In the rows, zero is written as 128.
X: rows in a few groups, each row roughly a mix of its group's directions
X (104 x 10)
[[157 134  87 176 154 154 118 131 116 123]
 [103 111 150  87 129 105 121 149 147 173]
 [ 78 116 160  93 135 103 141 105 136 138]
 [146 120 160 104  70 146 124 141 107 141]
 [ 98  79 143 118  94 154 108 143 111 136]
 [112 129 133  85 136  72 143 132 156 134]
 [169  98  88 137 118  95 114 126 141 152]
 [153 178 133 129 117 140  81 141 136 153]
 [128 132 127 122 160 143 161 121 103  70]
 [118 144 175 120 119 148 157 111 104  87]
 [133 114 171 102  87 156 102 105 125 133]
 [135 116  75 144 159 164 126 149 137 148]
 [115 141 110 110 149  70 138 144 151 157]
 [154 128 112 181  93 153 103 130 134 145]
 [125 149 107 131 161  85 169 130 130  98]
 [149  89 147 154  80 149 118 134 108 115]
 [144 120 108 159  83 165 110 140  99 126]
 [153 108 119 162 105 176 103 141 110 145]
 [ 97 123 145  66 141 105 145 131 129 147]
 [189 124 136 112  98  98 119 108 125 134]
 [ 60 144 146 123 146 131 153 115 135 128]
 [175 176 129 136 141 123 146 102 130 101]
 [ 80  92 155 108 151 147 120 111 150 130]
 [139 168 149 131 137 135 160  97 115  83]
 [107 165 145 138 151 120 148  93 113  86]
 [157 133  86 179 153 112 116 139 129 136]
 [101 128 153  96 150 107 165 109 117  91]
 [ 91 127 166  76 120 148 146 133 120 121]
 [121 128 169  69 128 104 151 116 121 126]
 [114  92 154  97 102 121 107 149 131 168]
 [133 169 156  96 135 122 166 116 156 150]
 [120 147  87 163 173 119 137 119 132 100]
 [ 98 147 150  83 152 138 146 126 116  90]
 [135 107 177 132  88 157 111 123 104 115]
 [114 146  90 158 173 107 144 123 155 138]
 [ 73 105 149  90 125 136 137 146 133 150]
 [ 80 138 143 131 135 183 143 111 115 119]
 [100 123 133 175 143  98 165 133 114 103]
 [150 134 164  85  84 128 125 145 107 137]
 [122 152 114 137 142  73 167 116 143 108]
 [171 145 152 128 112 102 121 104 107  87]
 [ 85 124 157 127 111  81 130 136 145 157]
 [116  99 109 115 128 113  96 157 147 177]
 [129 139  99 153 173 123 121 113 121  79]
 [152 134 108 185 132 131 143 152 106  98]
 [181 143 110 161 133 111 134  96 136 104]
 [143  80 127 135 114 107  93 149 150 161]
 [106 116 178 130 116 110 155 112 106  91]
 [ 89 121 101 104 159 119 147 146 160 155]
 [132 142  76 178 147 141 113 133 143 131]
 [121 148  98 159 148  79 160 129 143 122]
 [150 136 164 106  98 161 130 113 103  93]
 [120  82 111  91 115 104 165 119 108 130]
 [128 176 123  94 166 100 137 112 146 138]
 [ 87 137 171 103 115  87 141 117 137 127]
 [ 93 158 116 170 169 124 144 111 124 115]
 [176 128  77 142 158 144 123 135 126 118]
 [103  97 123 106 136 111 105 158 150 173]
 [147 138  70 157 151 156 119 142 136 139]
 [139 120  92 188 149 133 120 104 142 120]
 [ 84 150 121 112 162 140 159 128 120  91]
 [146 142 114 105 167 120 156 143 107  82]
 [102 149 148  91 145  89 153 109 139 104]
 [ 98 145 153 107 143 137 172 110 109  93]
 [137 137  84 181 157 116 131 115 146 129]
 [128  94 124  80 106 141 124 155 149 162]
 [ 98 130 114 116  98 120 150 173 117 168]
 [140 153 137 163 129 152 150 104 113  79]
 [125 141  79 173 165 112 135 123 139 120]
 [156 122 165 101  84 147 114 128 100 111]
 [133 145 101 132 170 107 165 139 117  90]
 [142 106  95 154 128 176 111 152 126 156]
 [155 121 146 134  73 141 133 130 135 173]
 [166 102 102 134 115 175 108 149 122 145]
 [121 138  70 172 141 111 137 148 121 129]
 [146 150  94 186 145 142 111 125 143 119]
 [121 126 174  74 109 122 131 101 126 113]
 [150 114 163 136  82 146  89 147 119 139]
 [107 123 118 155 120 177 144 111 108  87]
 [133 110 179 112  91 110 106 150 116 148]
 [143 150 119 131 149  93 168 133 117  81]
 [158 146 105 183 124 119 148 135 120  95]
 [153 132 118  93 150 177 126 126 108  93]
 [121 133 150  64 132  99 154 115 121 133]
 [143  87 106 141 108 118  92 151 141 165]
 [106 132 151 108 133 135 177 107 104  89]
 [154 125 163 112  86 162 110 105 119 110]
 [122  94 142 134  72 163 122 137 112 146]
 [143 186 138 104 144 113 167 122 138 123]
 [134 151 105  82 140 143 132  83 156 122]
 [105 141 120 163 147 156 162 115 116  85]
 [181 127  89 160 144 108 112 140 127 129]
 [123 107 171 106  90 141  95 125 127 157]
 [148 168 107 176 139 148  97 132 143 127]
 [174 134 112 162 102 142 116 122  99  96]
 [121 162 174  94 127 133 154 110 110 102]
 [103 130 104 172 150  95 126 145 146 161]
 [134 162 144 143 157 127 159  97 131  83]
 [ 87 125 155  98 128  84 142 106 145 142]
 [119 107 136  77 112  94 132 147 157 154]
 [149 151  70 133 138 151 117 113 156 143]
 [120 126 163  89 103 171 134 111 112 105]
 [165 123 147 102 102 167 120 114 105  97]
 [104 105 137 111 121 176  95 113 135 162]]

the four rows of each list that fit no group, in list order (the others fit one group, some only roughly)
  * q_11: [140  93  93 140 117 113 113 169 147 161]
  * q_925: [112 155 127 135 152 143 165 117 111  75]
  * q_181: [125 125 120 162 132  64 120 142 142 154]
  * q_826: [100 123 123  89 179 143 151 131 110 108]
  * q_350: [117 144 111 133 164 120 175  98 127  92]
  * q_713: [ 95  99 150 117  92 164 120 142 130 161]
  * q_126: [166 159 129 137 148 130 128 105 113  75]
  * q_328: [124 120  92 183 165 106 130 139 131 128]
  * q_491: [ 74 138 158  97 161 130 146 136 136 127]
  * q_335: [107  86 139  85 124 106 125 149 136 163]
  * q_348: [ 87 128 162  87 131  89 140 143 126 133]
  * q_939: [110 142 121 127 158  95 174 111 127  89]
 => q_11; q_925; q_328; q_348
  * q_930: [ 72 136 133  85 134 129 148 144 136 153]
  * q_457: [120 112 106 179 138 127  99 155 149 158]
  * q_590: [123 128  95 121 143 115 104 153 150 185]
  * q_531: [133 129 102 118 124 113  99 148 157 186]
  * q_204: [136 163 124 134 148 147 148 109 111  70]
  * q_800: [123  76 127 143 108 123  93 139 138 168]
  * q_921: [120 135  83 188 142 121 138 132 143 142]
  * q_880: [153 138  86 153 144  86 162 134 136 127]
  * q_914: [180 150  97 163 118 114 127 155 127 120]
  * q_19: [ 95 135 172  79 129 132 135 104 141 116]
  * q_496: [126 132  93 159 139  94 121 157 149 168]
 => q_930; q_457; q_880; q_19
  * q_120: [157 160 136 178 123 151 137 118 112  96]
  * q_51: [ 92 130 141  88 154  95 156 103 137 120]
  * q_61: [144 137 167  82 113  90 138 130 119 105]
  * q_189: [123 173 103 125 165 114 154 133 117  91]
  * q_282: [162 108  77 149 130 134 108 156 143 149]
  * q_583: [176 144 104 166 117 155  98 135 128 126]
  * q_444: [116 130  88 177 141 154 101 151 138 138]
  * q_276: [179  96 118 123  91 148 108 138 131 148]
  * q_671: [ 90 134  87 167 151 142 158 128 132 118]
  * q_593: [162 164 108 153 157 122 133 102 130  91]
  * q_260: [101 138 139  76 145  95 148 101 146 127]
 => q_120; q_282; q_583; q_276
  * q_716: [ 77 136 104 125 174 135 159 128 134 121]
  * q_207: [119  92 159 117 102 113 101 118 143 173]
  * q_954: [ 83 118 139 109 149 124 108 158 153 165]
  * q_646: [102 100 135 103 112  94 116 123 151 175]
  * q_711: [103 140 131  96 152 118 159  84 139  97]
  * q_600: [105 109 144 138 147 163 148 110  98  83]
  * q_784: [115 123 192  91 118 117 131 105 135 133]
  * q_241: [115 165 117  97 154  80 152 137 141 128]
  * q_549: [166 100  96 162  93 134 104 135 121 137]
  * q_383: [122 134  82 188 147 135 138 137 133 133]
  * q_574: [123  89 160  84 108 108 119 145 125 155]
  * q_779: [ 76 128 157  87 154 123 148 136 131 132]
  * q_707: [ 98 132 167  79 154 137 141 117 132 106]
  * q_550: [156  97 111 172  95 130  97 132 122 146]
 => q_207; q_646; q_784; q_241
  * q_271: [146 147 151  70 108 102 134 106 139 116]
  * q_227: [135 116 170  76  88 132 128 120 125 119]
  * q_972: [129 171 107 127 157  80 142 117 149 143]
  * q_774: [109 130 140 111 125  65 152 128 153 148]
  * q_261: [160 169 153 126 120 131 146  96 111  92]
  * q_951: [117 105 144 151  92 176 109 141 113 153]
  * q_28: [188 147 106 165 116 129 128 129 116 108]
  * q_571: [115 143  84 139 179 115 157 129 135 112]
  * q_615: [126  88  85 128 140  99 119 142 152 162]
  * q_20: [141 158  90 148 173 149 125 125 125  95]
  * q_85: [ 95 152 162 115 136 152 160 119 107  93]
 => q_972; q_774; q_28; q_20
  * q_419: [187 127 113 155 135 130 126 127 104  91]
  * q_12: [158 107  91 115 122 124  95 144 156 165]
  * q_238: [172 150 105 174 117 142 126 108 120 103]
  * q_358: [ 80 110 160  88 127 156 136 128 121 114]
  * q_175: [154 124 108 186 111 149 108 155 119 138]
  * q_475: [139 130 153  81  96 114 100 122 147 162]
  * q_321: [104 161 152 105 145 107 152  96 126  91]
  * q_203: [160 155 128 132 149 139 126 103 113  71]
  * q_552: [112 147 140  94 165  83 159 121 129 119]
  * q_643: [146 105 159 128  94 164 134 128  95  95]
 => q_419; q_12; q_552; q_643
  * q_528: [157 154 127 160 131 130 138 104 113  73]
  * q_76: [159 140 163 146  90 156 102 104 117 115]
  * q_745: [103  94 132 126 123 115 114 142 155 186]
  * q_185: [120 177  96 158 162 145 139 118 131 109]
  * q_208: [146 106  75 165 125 120 123 140 139 161]
  * q_30: [133 121 117 182 118 179 123 118 114 112]
  * q_817: [137 147  98 156 173  94 131 115 159 136]
  * q_301: [168 139 152  76  95 129 107 130 129 128]
  * q_738: [164 163  83 150 156 105 131 133 130 130]
  * q_452: [145 155 144 111 138 133 143  92 110  74]
  * q_311: [123 141 140  67 141 116 153 109 135  96]
 => q_528; q_76; q_208; q_738
  * q_780: [ 83 127 164  85 144 148 143 117 130 110]
  * q_846: [144 165  83 165 140 124 145 130 114 101]
  * q_264: [109 138 135  74 142  85 135 120 150 146]
  * q_464: [102 142 125  69 148 136 159 116 150 129]
  * q_823: [130 125 128 121 145  73 172 130 132  95]
  * q_66: [146 123 119 197 107 144 123 143 114 120]
  * q_232: [144 119  80 167 144  85 127 132 136 136]
  * q_173: [137 116 179 112 104 146 132 117  99  90]
  * q_971: [137 113 113 150 132 195 113 127 108 112]
  * q_837: [138 134 172  85  94 150 128  99 127 121]
  * q_339: [ 90 143 136 123 133 172 166 118 116  96]
  * q_712: [ 95 102 132 145 106 158 116 153 133 175]
  * q_340: [124 123 116 191 134 149 147 129 108  96]
  * q_505: [117 145 120  88 163  83 159 131 134 116]
 => q_464; q_823; q_232; q_837
  * q_488: [ 85 150 165 108 137 174 130 117 132 125]
  * q_719: [111  99 138 146  94 158 108 151 129 172]
  * q_933: [125 101  72 125 150  98 131 133 146 156]
  * q_966: [ 83 138 147 133 167 140 150  94 138 105]
  * q_754: [106 132 130  71 154  91 139 126 143 141]
  * q_655: [123 126 121 184 123 174 136 136  99 116]
  * q_743: [178 157 115 160  97 142 143 122 107 114]
  * q_451: [ 73 100 144 114 119 169 141 129 120 117]
  * q_327: [113 152 119 129 181 126 143 103 135  85]
  * q_306: [ 97 145 169 126 121 160 140  98 106  97]
  * q_567: [ 99  97  85 158 157 123 126 148 149 144]
  * q_676: [103  86 153 103 129 120 106 133 153 169]
  * q_25: [136 119 164 121  77 171 119 121 110 134]
 => q_488; q_966; q_655; q_25
  * q_656: [159 138  85 180 123 152 118 138 132 133]
  * q_118: [105 164 132 144 139 126 176 109 111  92]
  * q_382: [ 84 151 162 129 132 151 147  98 111 100]
  * q_862: [104 156 153  79 144 138 149 102 121 105]
  * q_233: [148 136  94 173 139 166 137 125 116  97]
  * q_165: [113 129 185  98  89 150 124 127 128 138]
  * q_613: [116 120  80 152 164 123 128 128 155 164]
  * q_225: [123 163 130 144 160  82 141 105 125  96]
  * q_998: [178 163 115 142 150 100 123 113 125 100]
  * q_564: [179 115 100 152 127  95 106 149 135 146]
  * q_423: [118  75 153 120  98 144  95 130 129 152]
  * q_29: [166 133  81 176 135 121 125 113 137 118]
 => q_118; q_862; q_165; q_613
